In the data rows, the value 50 means zero.
Some points:
  78  73  21  54  52  92  36  77  49  30  60  26  45  93  66  65  34  43  38  47  90  46  77  62   9  46  65  30  49  67  21  41  15  74  43  12  42  71  35  11  36  62  16  47  38  76  97  59  55  49  40  34  81  46  68  56  49  47  62  73  27  31  57  53  59
  34  66  67  74  34  69  30  80  99  72  38  71  64  78  83  72  40  52  28  47  72  69  69  30  23  51  89  25  20  42   4  37  46  28  60  62  24   5  24  53  84  30  32  27  33  99  89  43  11  43  47  74  59  47  70  99  32  43  59  48  20   6  79   2  47
  48  77  31  40  29  71  49  53  17  18  78  44  23  75  64  57  48  51  54  30  97  39  69  55  23  66  65  39  55  65  30  49  64  65  59  44  60  54   0  38  26  42   0  70  79  68  87  46  64  47  43  56  54  56  73  28  54  25  41  57  50  46  71  52  52
  44  42  35  33  28  53  41  64  37  64  44  29  47  51  55  78  37  48  36  72  52  24  27  50  95  75  73  34  44  45  54  53  42  51  41  36  59  25  19  43  56  51  65  56  55  35  67  25  68  56  38  62  55  42  57  82  42  26  57  49  39  63  49  41  27
  53  53  22  37  63  56  38  51  34  51  64  53  23  46  42  41  60  34  80  34  54  74  24  46  47  63  47  48  66  38  56  39  45  53  44  43  45  53  48  61  33  83  67  68  53  10  45  64  66  62  61  24  47  36  42  58  54  50  37  44  54  47  57  64  43
  82  50  41  69  99  41  46  39  73  25  56  69  71  37  56  54  53  53  61  60  60  77  61  65  37  19  39  69  49  29  29  27  43  43  44  67  40  62  82  58  44  31  64  58  47  41  45  71  22  18  68  41  44  62  31  24  57  78  61  63  66  28  51  59  49
  51  32  47  35  51  26  67  72  47  61  39  33  31  14  69  41  62  45  68  45  32  30  43  61  57  59  38  45  50  15  58  80  61  61  56  30  46  57  58  52  68  67  81  47  51   2  43  46  59  55  59  34  30  54  49  61  64  47  15  35  46  55  55  48  18
  55  42  73  53  26  52  58  49  41  83  56  64  79  52  25  37  84  63  54  62  41  29  45  54  62  43  37  51  59  53  77  61  38  34  49  56  77  33  62  67  35  57  76  49  78  53  17  42  44  57  45  67  53  27  56  30  59  93  69  53  45  58  15  49  64
  36  44  69  51  80  32  43  37  77  45  34  68  99  31  65  40  35  37  55  47  27  66  53  57  15  29  42  92  47  32  23  54  35  32  47  88  50  56  91  55  42  31  59  19   8  45  31  72  26  39  99  47  21  88  21  48  36  95  19  36  60  38  55  46  61
  38  44  95  34  38  56  64  33  59  63  40  39  57  40  63  75  56  51  25  54  34  29  35  32  79  51  35  60  39  33  64  50  54  50  59  61  41  27  50  62  58  39  66  56  49  60  51  21  32  67  12  66  38  39  53  63  48  70  53  31  42  48  41  24  53
  20  62  99  42  34  24  40  36  29  56  36  31  39  54  32  35  48  40  46  53  25  51  26  66  44  46  38  60  28  51  42  56  61  57  58  58  63  35  56  50  52  62  75  44  50  73  34  41  57  62  30  82  53  19  58  24  48  41  33  31  57  79  36  21  45
  47  26  48  32  28  50  84  33  33  45  74  46  46  32  40  58  62  58  27  52  37  45  36  48  82  79  67  57  53  42  67  52  65  65  57  43  51  37  50  42  47  42  51  47  50  48  22  14  60  42  31  48  44  28  59  47  42  21  38  55  36  37  21  26  36
  58  36  52  56  99  18  52  16  78  38  45  59  88  27  22  25  37  54  59  59  13  79  43  44  48  39  21  81  49  41  40  46  36  46  31  68  51  71  99  68  78  30  65  38  13  19   0  68  54  65  98  30  27  90  23  32  30  98  52  54  70  58  35  84  48
  49  55  21  47  68  55  56  44  61  52  66  81  33  50  60  49  70  42  56  54  55  50  38  38  65  67  47  41  66  52  42  54  49  39  45  47  65  47  49  48  34  64  50  50  59  23  60  51  54  52  48  60  55  63  63  36  45  27  51  34  49  48  70  71  54
  74  65   0  75  65  57  51  50   0  13  57  27  63  75  53  54  46  73  39  54  53  26  86  54  14  32  43  33  70  99  58  17  61  70  49  35  73  99  11  29  46  40   4  40  67  65  83  76  63  33  70  16  78  67  43  14  70  43  61  74  70  66  56  92  78
   8  28  99  68   0  44  46  68  87  99  15  75  79  60  50  44  66  45  39  82   2  64  47  23  86  57  78  44  29  43  56  76  29  10  47  84  27   0  61  33  70  52  47  43  15  93  49  16  47  88  27  78  51  20  61  99  24  62  51  26  15  38  39   5  48
  46  57  32  34  58  41  42  62  30  33  58  48  29  29  58  42  31  36  52  39  65  35  43  65  67  66  42  38  44  81  72  39  65  49  55  23  48  55  42  55  66  52  66  74  68  29  56  44  76  40  52  52  44  37  25  41  86  33  58  48  55  63  76  87  46
  63  58  31  75  55  73  37  45  43  45  73  46  41  87  51  50  47  57  35  36  69  57  90  74  30  31  42  38  55  54  40  66  56  56  61  46  40  86  28  58  49  44   9  73  45  69  50  69  48  38  34  52  61  52  63  41  54  22  70  77  54  39  54  55  70
  80  50  44  52  76  42  66  54  41  36  18  48  35  15  21  40  42  58  68  19  47  50  58  59  41  22  36  54  48  52  56  46  78  62  58  57  27  68  83  54  51  54  65  64  57  48  22  83  66  29  68  49  25  73  40  16  66  72  60  34  64  62  61  57  41
  32  32  66  55   0  67  62  68  52  81  71  47  28  80  46  79  49  55  33  54  56  52  30   8  68  43  87  54  63  51  54  66  31  50  54  63  61  21  26  46  52  78  21  49  57  64  97  13  13  94  20  65  87  54  84  95  12  20  43  57  26  39  42   0  55
  16  37  90  50  72  11  66  46  82  34  32  67  75  28  58  27  39  41  74  52  29  66  47  40  38  42  36  78  51  39  33  63  50  17  25  99  51  46  83  71  56  14  64  35  11  42   3  68  32  35  98  38  21  97   0  48  34  84  38  29  70  55  50  52  74
  65  67  34  39  59  68  35  67  50  13  46  57  48  56  53  62  37  61  63  27  64  43  49  76  60  48  35  46  44  60  77  16  72  63  43  14  31  80  23  51  28  65  74  57  66  32  58  88  72  38  65  33  36  44  51  38  59  43  46  63  70  64  52  90  36
  91  69  29  41  43  38  29  10   0  63  62  10  26  33   1  29  73  41  68  84  54  27  55  58  42  49  17  24  78  72  99  38  67  64  51   8  71  84  59  54  25  64  77  30  99  50  10  57  78  39  28  40  53   5  35   0  81  55  78  83  71  99  14  90  47
  31  36  38  52  59  65  64  48  61  60  39  61  30  60  67  46  45  61  41  38  72  71  44  34  68  77  80  60  45  44  45  71  36  60  65  44  56  34  47  41  66  45  11  60  50  45  81  23  31  51  19  51  82  53  78  91  54   4  49  48  44  29  65  43  51
Along one direction, these points spread out more than along any other. Where along it does each point below lie, from 0 to 99? The average is 50, and the first point in the table lies past the average. One standard deviation of the points above along it is 16.
  46  57  32  34  58  41  42  62  30  33  58  48  29  29  58  42  31  36  52  39  65  35  43  65  67  66  42  38  44  81  72  39  65  49  55  23  48  55  42  55  66  52  66  74  68  29  56  44  76  40  52  52  44  37  25  41  86  33  58  48  55  63  76  87  46 40
   8  28  99  68   0  44  46  68  87  99  15  75  79  60  50  44  66  45  39  82   2  64  47  23  86  57  78  44  29  43  56  76  29  10  47  84  27   0  61  33  70  52  47  43  15  93  49  16  47  88  27  78  51  20  61  99  24  62  51  26  15  38  39   5  48 82
  74  65   0  75  65  57  51  50   0  13  57  27  63  75  53  54  46  73  39  54  53  26  86  54  14  32  43  33  70  99  58  17  61  70  49  35  73  99  11  29  46  40   4  40  67  65  83  76  63  33  70  16  78  67  43  14  70  43  61  74  70  66  56  92  78 33
  63  58  31  75  55  73  37  45  43  45  73  46  41  87  51  50  47  57  35  36  69  57  90  74  30  31  42  38  55  54  40  66  56  56  61  46  40  86  28  58  49  44   9  73  45  69  50  69  48  38  34  52  61  52  63  41  54  22  70  77  54  39  54  55  70 48
  20  62  99  42  34  24  40  36  29  56  36  31  39  54  32  35  48  40  46  53  25  51  26  66  44  46  38  60  28  51  42  56  61  57  58  58  63  35  56  50  52  62  75  44  50  73  34  41  57  62  30  82  53  19  58  24  48  41  33  31  57  79  36  21  45 54
  78  73  21  54  52  92  36  77  49  30  60  26  45  93  66  65  34  43  38  47  90  46  77  62   9  46  65  30  49  67  21  41  15  74  43  12  42  71  35  11  36  62  16  47  38  76  97  59  55  49  40  34  81  46  68  56  49  47  62  73  27  31  57  53  59 55
  47  26  48  32  28  50  84  33  33  45  74  46  46  32  40  58  62  58  27  52  37  45  36  48  82  79  67  57  53  42  67  52  65  65  57  43  51  37  50  42  47  42  51  47  50  48  22  14  60  42  31  48  44  28  59  47  42  21  38  55  36  37  21  26  36 57
  82  50  41  69  99  41  46  39  73  25  56  69  71  37  56  54  53  53  61  60  60  77  61  65  37  19  39  69  49  29  29  27  43  43  44  67  40  62  82  58  44  31  64  58  47  41  45  71  22  18  68  41  44  62  31  24  57  78  61  63  66  28  51  59  49 36
  80  50  44  52  76  42  66  54  41  36  18  48  35  15  21  40  42  58  68  19  47  50  58  59  41  22  36  54  48  52  56  46  78  62  58  57  27  68  83  54  51  54  65  64  57  48  22  83  66  29  68  49  25  73  40  16  66  72  60  34  64  62  61  57  41 31
